In the rows, zero is written as 128.
Rotation paths and how fast each direction turns (degrees per step)
Each turn is a multiple of 5 degrees from 10 to 175, or 0.
Each row of a path follows its step; steps can be skipped.
Rotation 1:
step 1: [124 127 120 123 143 130 126 133 134 141 130 124 114 120 140 125 122 129
 126 137 135 130 131 122 130 133 119 130 112 124 136 131 122 127 128 126
 126 139 118 140 137 124 133 133 121 125 123 117 120 132 129 125]
step 2: [133 129 124 122 117 122 121 127 126 125 124 132 129 125 131 120 133 125
 139 132 126 132 136 128 127 135 125 128 140 116 124 130 131 145 120 139
 141 128 133 133 120 129 128 128 137 132 119 122 116 134 127 112]
step 4: [128 129 128 126 135 130 132 135 120 125 136 131 137 134 128 120 135 125
 105 137 126 129 128 124 110 124 128 135 121 126 147 133 125 123 120 131
 125 125 127 120 118 126 129 127 133 127 137 133 122 137 126 126]
step 5: [115 133 124 130 135 123 126 135 135 136 123 126 118 119 135 123 133 131
 129 129 123 131 128 124 135 119 141 119 123 120 128 143 131 130 130 121
 132 126 131 125 123 136 121 116 131 126 115 140 143 133 124 124]
step 6: [131 124 129 122 115 130 119 128 135 134 135 120 125 132 132 123 116 116
 126 141 124 125 119 122 125 131 124 122 129 119 119 119 134 135 133 118
 128 139 133 142 126 128 134 131 135 131 133 136 128 127 138 138]
step 7: [124 131 123 132 122 139 138 116 128 132 148 124 122 133 127 120 133 122
 128 135 123 122 139 121 134 142 133 128 134 130 124 131 131 120 121 133
 130 127 121 121 138 126 122 131 134 127 130 120 123 122 116 121]
step 8: [142 130 131 130 134 127 135 119 136 133 114 132 124 135 132 129 126 127
 122 134 134 138 128 120 129 124 130 133 115 122 128 124 139 129 127 139
 141 121 115 128 120 131 126 126 117 120 131 117 131 134 133 124]
step 9: [137 127 130 116 119 125 121 141 123 129 137 140 130 130 133 112 136 133
 138 117 125 138 116 127 125 130 135 132 121 128 134 140 135 124 122 124
 126 128 133 132 125 129 134 134 129 125 117 119 125 131 129 135]
step 10: [121 133 119 117 122 139 120 117 133 130 122 116 130 132 135 129 134 141
 122 128 141 128 132 131 127 123 127 120 136 125 148 128 135 127 123 131
 122 138 126 138 131 130 129 124 135 131 125 135 128 127 122 131]
step 11: [125 125 119 131 140 136 137 130 129 122 130 128 117 129 137 124 128 115
 122 137 138 138 122 134 119 135 130 124 138 134 120 131 121 140 121 123
 132 127 134 129 122 130 135 134 130 128 136 132 131 143 120 122]
step 12: [126 135 117 128 129 121 128 119 140 132 130 144 122 127 121 129 130 121
 128 131 124 127 124 133 133 136 131 130 119 112 127 133 127 117 134 134
 137 117 136 125 127 136 122 124 140 141 130 137 118 126 134 136]
Speeds:
[129 127 129 126 126 129 131 125 132 129 128 128 128 127 127 128 129 127
 126 128 130 126 130 130 127 129 126 130 132 131 125 128 128 128 129 128
 129 130 131 125 127 128 129 128 131 126 131 126 129 127 125 128] : 90
[127 128 126 124 130 130 126 130 130 127 127 128 131 129 129 132 128 129
 129 125 130 129 125 128 128 132 128 127 127 129 128 127 128 129 125 132
 131 130 128 128 127 126 127 128 128 129 126 124 126 130 125 129] : 45
[129 126 128 127 126 127 127 124 124 130 127 126 126 129 127 128 127 130
 130 125 125 129 128 127 130 129 127 132 129 129 130 129 129 128 128 129
 128 129 127 127 124 128 127 129 125 127 129 124 125 130 129 126] : 60
[130 131 128 128 131 129 128 128 127 130 129 127 129 130 126 127 130 126
 128 127 132 124 127 125 129 128 130 131 131 129 128 128 128 127 128 127
 129 127 127 130 129 125 128 127 125 131 131 131 129 131 127 126] : 100
Rotation 2:
step 1: [132 128 141 129 135 120 130 137 137 122 116 127 127 127 129 124 140 124
 139 130 135 135 128 132 134 134 134 138 123 128 134 131 125 121 131 135
 139 125 129 121 117 141 123 129 128 114 122 131 131 129 132 124]
step 2: [133 126 141 133 125 130 139 116 133 129 126 135 126 134 120 130 133 125
 133 129 119 142 118 131 126 130 135 121 119 126 138 137 127 135 135 131
 135 134 128 128 132 135 132 122 122 114 126 125 121 137 137 120]
step 3: [132 126 130 135 136 133 125 130 124 127 124 136 133 119 126 120 139 133
 134 124 124 140 120 126 125 137 135 124 134 133 129 124 128 129 127 125
 126 133 125 124 122 128 117 136 119 117 124 126 124 131 137 104]
step 4: [134 134 131 137 125 123 127 129 142 127 128 129 135 145 130 114 130 122
 133 121 134 129 124 134 129 135 140 123 114 135 124 119 132 129 136 121
 130 131 133 131 123 127 127 136 122 124 127 127 124 134 140 120]
step 5: [133 125 133 135 130 110 124 133 130 128 131 134 123 132 132 120 126 130
 130 127 133 133 117 129 126 123 124 124 121 132 135 136 127 133 121 125
 122 136 115 132 127 128 126 121 112 131 125 129 124 128 148 115]
step 6: [128 123 125 131 124 108 122 121 140 129 125 133 125 127 134 132 131 133
 131 126 135 136 133 135 127 134 126 126 123 134 126 112 122 133 114 125
 130 127 129 126 134 128 129 137 123 114 119 130 131 132 137 116]
step 7: [141 123 134 130 120 120 123 130 126 125 127 121 127 138 127 121 131 132
 131 125 125 135 126 141 132 128 133 127 118 124 121 123 118 142 121 119
 117 131 119 131 133 127 138 126 117 119 121 127 116 128 120 123]
step 8: [131 128 129 133 129 115 115 141 124 129 117 133 126 125 135 130 135 135
 136 132 130 138 125 135 126 131 128 132 117 126 126 133 129 133 129 122
 136 119 119 127 124 131 128 135 115 128 121 146 127 131 119 121]
step 10: [145 122 142 127 144 121 132 135 130 128 123 131 122 128 124 126 140 135
 126 134 128 132 118 135 132 129 131 131 130 128 131 137 132 129 121 131
 130 130 121 120 122 133 126 131 127 108 126 130 120 125 123 123]
step 11: [125 122 141 137 132 124 127 124 136 138 126 131 128 134 130 137 132 123
 135 126 120 138 121 136 117 137 135 130 122 125 132 125 136 125 140 131
 137 125 128 127 125 134 129 139 128 117 124 125 116 137 124 118]
step 12: [137 123 134 128 132 126 127 131 122 124 125 130 138 126 128 112 130 123
 133 129 128 137 131 127 122 133 136 124 126 121 140 135 132 123 131 133
 124 136 128 131 128 131 126 135 118 123 130 122 107 127 136 111]
Speeds:
[131 129 128 130 130 125 131 129 131 127 128 131 128 127 127 130 126 129
 131 126 126 126 130 128 128 126 127 127 131 126 127 127 127 131 125 131
 130 128 127 128 130 131 127 125 129 126 131 128 129 128 130 129] : 90
[129 131 128 125 127 127 127 129 128 128 127 130 124 131 128 124 128 125
 129 130 130 128 128 127 129 125 125 128 129 131 126 127 132 129 130 129
 127 127 126 125 129 128 124 129 131 130 128 130 127 130 130 129] : 80
[130 125 131 126 129 131 127 129 130 128 123 127 130 126 128 130 129 125
 124 128 125 128 127 129 130 129 130 127 129 127 130 128 130 126 130 131
 130 129 129 127 129 131 127 128 129 130 128 128 126 129 129 128] : 35
[128 129 131 131 125 127 128 131 130 129 129 126 126 129 130 126 129 128
 130 126 125 125 124 129 129 126 129 132 127 127 127 129 129 126 129 131
 129 128 126 132 126 126 130 127 129 128 127 128 130 130 127 129] : 115
[127 126 131 129 128 130 129 129 128 130 132 126 126 130 126 125 124 126
 127 128 129 131 126 127 126 127 128 124 128 126 127 126 123 129 129 130
 126 130 128 129 129 130 130 127 128 130 129 128 126 129 126 129] : 155
[129 128 127 130 131 127 126 130 128 127 128 125 130 129 128 128 128 130
 133 126 129 128 130 130 126 127 130 128 126 127 127 128 128 126 132 126
 129 127 129 127 129 129 126 126 131 134 129 128 125 126 127 126] : 95
Rotation 3:
step 0: [136 127 135 133 137 134 126 137 139 128 126 147 132 124 122 128 118 128
 131 135 131 122 121 133 123 129 125 126 135 125 135 133 124 133 132 131
 124 130 135 131 121 125 113 144 131 121 131 131 121 126 132 127]
step 1: [142 124 110 138 139 137 129 126 126 127 122 133 121 130 133 124 128 124
 123 132 127 125 131 132 123 131 127 126 129 132 125 124 123 131 137 133
 130 137 138 129 128 128 130 144 133 118 121 134 123 132 136 119]
step 2: [139 129 118 127 138 123 131 131 134 127 125 140 127 133 134 125 129 135
 129 129 118 121 118 122 132 130 119 130 134 134 141 130 131 120 132 127
 139 135 141 131 119 125 123 129 139 128 134 130 122 128 134 125]
step 3: [141 129 121 133 129 137 124 135 134 127 124 140 134 132 122 134 127 143
 127 131 130 127 129 122 128 119 141 126 132 120 132 121 125 117 129 126
 129 131 143 132 126 121 127 139 130 126 120 123 127 127 133 122]
step 4: [135 123 126 135 147 133 118 129 126 124 120 136 133 122 126 127 122 129
 125 128 128 123 125 131 142 133 130 119 125 122 125 131 129 119 131 127
 142 132 132 128 124 134 130 131 137 115 126 122 127 129 141 124]
step 5: [124 125 125 132 129 128 131 135 129 122 120 140 126 132 141 125 115 136
 126 128 121 126 129 131 137 118 128 118 131 128 142 127 122 126 136 123
 125 130 129 134 127 128 123 140 134 119 124 125 114 119 136 125]
step 7: [136 125 128 133 133 125 131 135 132 125 121 137 142 122 133 126 129 134
 135 137 116 135 117 123 130 128 122 118 122 132 136 132 125 121 128 119
 131 125 131 127 116 126 137 141 130 124 127 123 132 131 140 129]
step 8: [132 122 114 136 126 138 127 130 118 128 125 143 135 123 129 123 117 135
 122 135 130 138 121 133 128 123 135 124 129 129 131 123 125 124 125 115
 136 139 124 124 122 124 127 137 123 129 121 125 122 123 130 123]
step 10: [131 123 131 124 132 126 123 131 128 118 123 135 125 123 135 118 125 136
 132 138 123 135 127 121 130 125 133 123 132 131 129 129 133 126 139 118
 129 128 130 134 119 114 134 143 126 123 126 126 126 116 119 116]
step 11: [131 128 123 135 134 132 123 132 119 135 122 150 135 119 126 122 120 133
 135 130 132 134 129 127 136 135 125 126 131 124 127 131 123 130 124 128
 130 131 132 129 124 117 132 140 127 118 139 139 134 125 122 131]
step 12: [130 123 123 130 136 123 139 131 111 127 128 137 132 126 134 124 128 132
 128 136 123 129 131 127 128 128 125 132 127 134 131 131 120 125 128 135
 133 124 133 128 119 120 147 140 127 118 117 130 119 126 135 122]
Speeds:
[129 126 129 129 127 130 126 128 131 130 129 126 132 128 126 130 129 128
 131 130 132 132 126 128 128 131 130 130 127 127 127 130 128 128 130 129
 128 127 127 127 129 128 128 132 130 126 131 126 129 126 129 129] : 100
[131 128 126 132 128 129 131 127 127 128 130 126 129 131 130 127 129 128
 131 128 125 130 125 127 128 129 127 127 129 129 129 127 126 129 126 130
 126 128 129 126 128 126 131 129 127 130 130 133 127 130 129 129] : 70
[129 127 125 128 129 128 127 127 127 131 130 125 127 128 127 126 127 127
 129 127 129 129 130 127 129 130 131 126 128 131 124 125 129 126 128 123
 127 129 131 125 130 129 127 128 126 127 126 130 128 124 128 127] : 155
[127 127 126 128 125 126 127 129 132 129 127 126 127 127 128 128 127 129
 131 127 127 127 128 124 130 126 125 129 126 128 128 124 131 125 130 130
 130 128 127 130 127 126 127 130 129 129 128 130 131 128 126 126] : 95
